M = [[-18.2, -0.4, 24.7, 17.3, -6.2, -9.1, 1.8, 3.0, -6.5, -12.2, 2.1, -0.5, -0.8, -16.5, 11.5, -1.6], [22.4, -12.8, -23.7, -25.3, 9.8, 3.8, -0.8, -5.0, -0.1, 6.0, -3.8, 4.5, -6.7, 9.9, -14.0, -13.3], [-17.6, 1.1, 22.7, 16.7, -6.3, -8.2, 1.3, 2.9, -5.7, -11.1, 2.0, -1.0, -0.3, -15.0, 10.7, -0.3], [-15.1, 5.6, 15.7, 14.2, -6.6, -5.1, -0.2, 1.9, -2.8, -6.8, 1.2, -2.9, 1.5, -9.6, 8.0, 3.9], [-13.5, 7.9, 11.7, 12.5, -6.6, -3.4, -0.8, 1.4, -1.3, -4.6, 0.7, -3.8, 2.3, -6.7, 6.4, 5.9], [18.0, -6.9, -22.1, -20.8, 7.0, 4.4, -1.6, -4.4, 1.4, 6.7, -3.5, 2.2, -4.3, 10.3, -12.4, -7.9], [23.7, -14.4, -24.1, -26.6, 10.6, 3.6, -0.5, -5.1, -0.6, 5.7, -3.9, 5.2, -7.5, 9.7, -14.5, -15.0], [-8.8, 11.1, 2.2, 7.5, -5.8, 0.1, -2.3, 0.1, 1.7, 0.3, -0.3, -5.1, 3.6, -0.3, 2.3, 8.9], [-19.0, -2.7, 27.7, 18.2, -5.8, -10.5, 2.4, 3.5, -7.8, -14.1, 2.5, 0.5, -1.8, -18.8, 12.6, -3.8], [-6.8, 11.7, -1.0, 5.4, -5.3, 1.2, -2.7, -0.4, 2.4, 1.8, -0.7, -5.3, 3.7, 1.8, 0.8, 9.3], [9.8, 2.8, -17.7, -11.9, 2.1, 4.9, -2.8, -3.4, 3.3, 7.0, -2.8, -1.7, -0.3, 9.8, -8.8, 1.0], [3.7, 7.8, -13.2, -5.6, -1.1, 4.4, -3.3, -2.4, 3.9, 6.3, -2.2, -3.7, 2.0, 8.2, -5.7, 5.8]]
Rows and columns are counted from 1.
row 1 col 1 => -18.2
row 2 col 9 => -0.1
row 9 col 14 => -18.8
row 2 col 2 => -12.8
row 6 col 16 => -7.9
row 12 col 13 => 2.0
row 11 col 16 => 1.0
row 5 col 13 => 2.3
row 5 col 16 => 5.9
row 9 col 11 => 2.5
row 10 col 14 => 1.8
row 12 col 2 => 7.8
row 8 col 5 => -5.8
row 4 col 13 => 1.5
row 11 col 3 => -17.7
row 7 col 15 => -14.5
row 8 col 11 => -0.3
row 3 col 16 => -0.3
row 9 col 9 => -7.8
row 6 col 7 => -1.6
row 1 col 3 => 24.7
row 4 col 9 => -2.8
row 12 col 7 => -3.3
row 1 col 8 => 3.0
row 6 col 4 => -20.8
row 8 col 10 => 0.3
row 12 col 6 => 4.4
row 5 col 2 => 7.9
row 9 col 13 => -1.8
row 3 col 9 => -5.7
row 2 col 11 => -3.8
row 10 col 8 => -0.4
row 3 col 3 => 22.7
row 8 col 13 => 3.6
row 8 col 8 => 0.1
row 1 col 4 => 17.3
row 3 col 8 => 2.9
row 6 col 15 => -12.4
row 12 col 8 => -2.4

a =
[[  3   3  18  -9   0  -2  34   1   2  10 -17  42  -9  -4]
 [ -2  27   6   7  -5  -9 -10  -1  -4  20  -8  13   9   2]
 [ -1  42 -20 -12  -4  -1  14  27  -5  -8 -19 -51 -10  11]
 [ -7 -35  -2  -3   5 -16 -12   9 -11   2  19 -11 -11  15]
 [ -8 -45   2  -3   3  10  27  13   2   6  14 -14  18  -3]
 [ 16   7  -3   0  20 -14 -40 -21 -15  -6  -1   6   1   1]
 [  1   1  18  35 -17  26 -46 -11 -20  -8  18   2   8  -3]
 [-15  29  51  30  -8  15 -26 -13 -13   9   2  70  -8  12]
 [ -5   3   8  11  -6  -9 -12 -18 -26  -1  -7 -14   1  16]
 [ 10  23  34   4  -9   7   3  26 -10   6   5 -30  -2  -5]
 [ -1  42   2   7  -2  -8  17 -54  -3 -10 -14   7  -3   4]
 [ -2  16  11 -22   5   6  36  14  17   9   2  36  -3  -9]]
Indices start at 1.
(1, 1)	3
(1, 11)	-17
(1, 9)	2
(3, 5)	-4
(4, 6)	-16
(7, 11)	18
(11, 12)	7
(3, 3)	-20
(7, 6)	26
(3, 4)	-12
(5, 10)	6
(6, 11)	-1
(12, 5)	5
(10, 2)	23
(3, 10)	-8
(2, 2)	27
(8, 13)	-8
(6, 14)	1
(2, 6)	-9
(10, 7)	3
(3, 14)	11
(11, 5)	-2
(4, 1)	-7
(11, 10)	-10
(1, 14)	-4
(5, 12)	-14
(11, 9)	-3
(8, 10)	9
(2, 7)	-10
(2, 3)	6
(12, 8)	14
(9, 12)	-14
(4, 11)	19
(10, 12)	-30
(2, 1)	-2
(5, 2)	-45

data =
[[-17  18  24  32 -22   7   3]
 [  4  12  -9 -18  13   2  41]
 [ 14 -29  10  12 -35  19   5]
 [-14 -27   3   9  64  -3 -11]
 [-40 -11   7   2  37  43   1]
 [ 22 -12   9 -27   2   7  -2]
 [  6   7 -16  38  10 -25   4]
 [-27   1   0   3  14  25 -42]
 [  4  -6 -20  -4 -36 -11 -26]]
Rows and columns are counted from 1.
(1, 1) -> -17
(1, 5) -> -22
(6, 7) -> -2
(5, 3) -> 7
(7, 3) -> -16
(2, 5) -> 13
(3, 2) -> -29
(8, 6) -> 25
(2, 7) -> 41
(4, 3) -> 3
(3, 5) -> -35
(8, 1) -> -27
(5, 1) -> -40
(9, 7) -> -26
(2, 3) -> -9
(7, 6) -> -25
(7, 5) -> 10
(3, 6) -> 19
(8, 7) -> -42
(9, 4) -> -4
(8, 2) -> 1
(1, 6) -> 7
(5, 6) -> 43
(3, 7) -> 5
(3, 3) -> 10
(1, 2) -> 18
(1, 3) -> 24

X =
[[159  42 149 123 119]
 [162 158 144 177 103]
 [140 101 138 127 129]
 [131 126 131 128 126]
 [136 130 131 132 127]
 [117 162 126 132 138]
 [151 119 140 140 112]
 [126 121 127 118 136]
 [109 105 119  91 151]
 [127 122 128 120 134]
 [109 137 122 116 141]
 [159 157 143 172 103]
 [169 165 146 185  98]
 [144  82 141 127 127]
 [106 196 120 135 145]
 [ 62 159 105  88 176]]
Rows and columns are counted from 1.
row 1 col 1: 159
row 13 col 5: 98
row 8 col 2: 121
row 5 col 4: 132
row 6 col 5: 138
row 9 col 2: 105
row 13 col 1: 169
row 12 col 4: 172
row 9 col 3: 119
row 11 col 3: 122
row 16 col 4: 88
row 16 col 1: 62
row 5 col 2: 130
row 14 col 5: 127
row 15 col 1: 106
row 11 col 2: 137
row 3 col 5: 129
row 15 col 2: 196
row 11 col 4: 116
row 2 col 2: 158
row 12 col 2: 157
row 16 col 2: 159
row 14 col 3: 141
row 4 col 3: 131
row 9 col 1: 109
row 5 col 5: 127
row 4 col 2: 126
row 13 col 3: 146
row 7 col 5: 112
row 7 col 3: 140

W =
[[  2 -41 -19  24  25   1 -19   4 -19  42 -37  12  17 -40]
 [ 12 -23  -6  10  23  -2  22  13 -19  68   9   8  44  48]
 [ 67 -39 -19  22  29  -3 -11   6 -22  56 -35  35  10 -16]]
Rows and columns are counted from 1.
row 1 col 1 -> 2
row 2 col 2 -> -23
row 2 col 4 -> 10
row 2 col 5 -> 23
row 1 col 5 -> 25
row 3 col 13 -> 10
row 3 col 2 -> -39
row 2 col 14 -> 48
row 2 col 8 -> 13
row 3 col 3 -> -19
row 3 col 7 -> -11
row 3 col 5 -> 29
row 1 col 3 -> -19
row 1 col 6 -> 1
row 2 col 9 -> -19

x =
[[-162  188 -180   54  -58 -249 -319  504  450  554  252]
 [  76 -197  221  217  452 -204  197  370 -681  113  139]
 [  -7  362  -35  -11 -181  187 -126   67  647  281  164]
 [  41 -140  180  202  378 -192  139  369 -528  162  140]
 [ 169 -137  337  183  416  -43  376  201 -755  -52   74]
 [  41 -139  178  206  382 -195  132  375 -524  159  145]
 [ 142   18  295  134  243   61  316  138 -443   19   68]
 [ 285  153  436   52  118  392  594 -188 -394 -221  -18]]
Indices start at 1.
row 1 col 1: -162
row 2 col 1: 76
row 1 col 11: 252
row 7 col 9: -443
row 7 col 2: 18
row 4 col 3: 180
row 2 col 3: 221
row 4 col 9: -528
row 7 col 7: 316
row 7 col 4: 134
row 3 col 11: 164
row 3 col 4: -11
row 8 col 8: -188
row 4 col 10: 162
row 3 col 9: 647
row 5 col 1: 169
row 8 col 11: -18
row 1 col 8: 504
row 8 col 4: 52
row 7 col 3: 295
row 2 col 11: 139
row 4 col 1: 41
row 4 col 4: 202
row 6 col 4: 206
row 7 col 6: 61
row 5 col 7: 376
row 8 col 3: 436
row 1 col 2: 188
row 1 col 5: -58

B =
[[  8  16 -26   6  -3 -50 -39 -22 -17]
 [  8  14 -24   8  -7 -48 -36 -17 -15]
 [  9  19 -26   7  -5 -46 -41 -19 -17]
 [ 10  14 -24   6  -2 -52 -39 -22 -21]]
Indices start at 1.
(1, 1) = 8
(3, 2) = 19
(3, 1) = 9
(3, 7) = -41
(2, 5) = -7
(1, 8) = -22
(1, 6) = -50
(1, 2) = 16
(1, 9) = -17
(2, 3) = -24
(4, 7) = -39
(3, 4) = 7
(3, 8) = -19
(2, 9) = -15
(4, 1) = 10
(1, 3) = -26
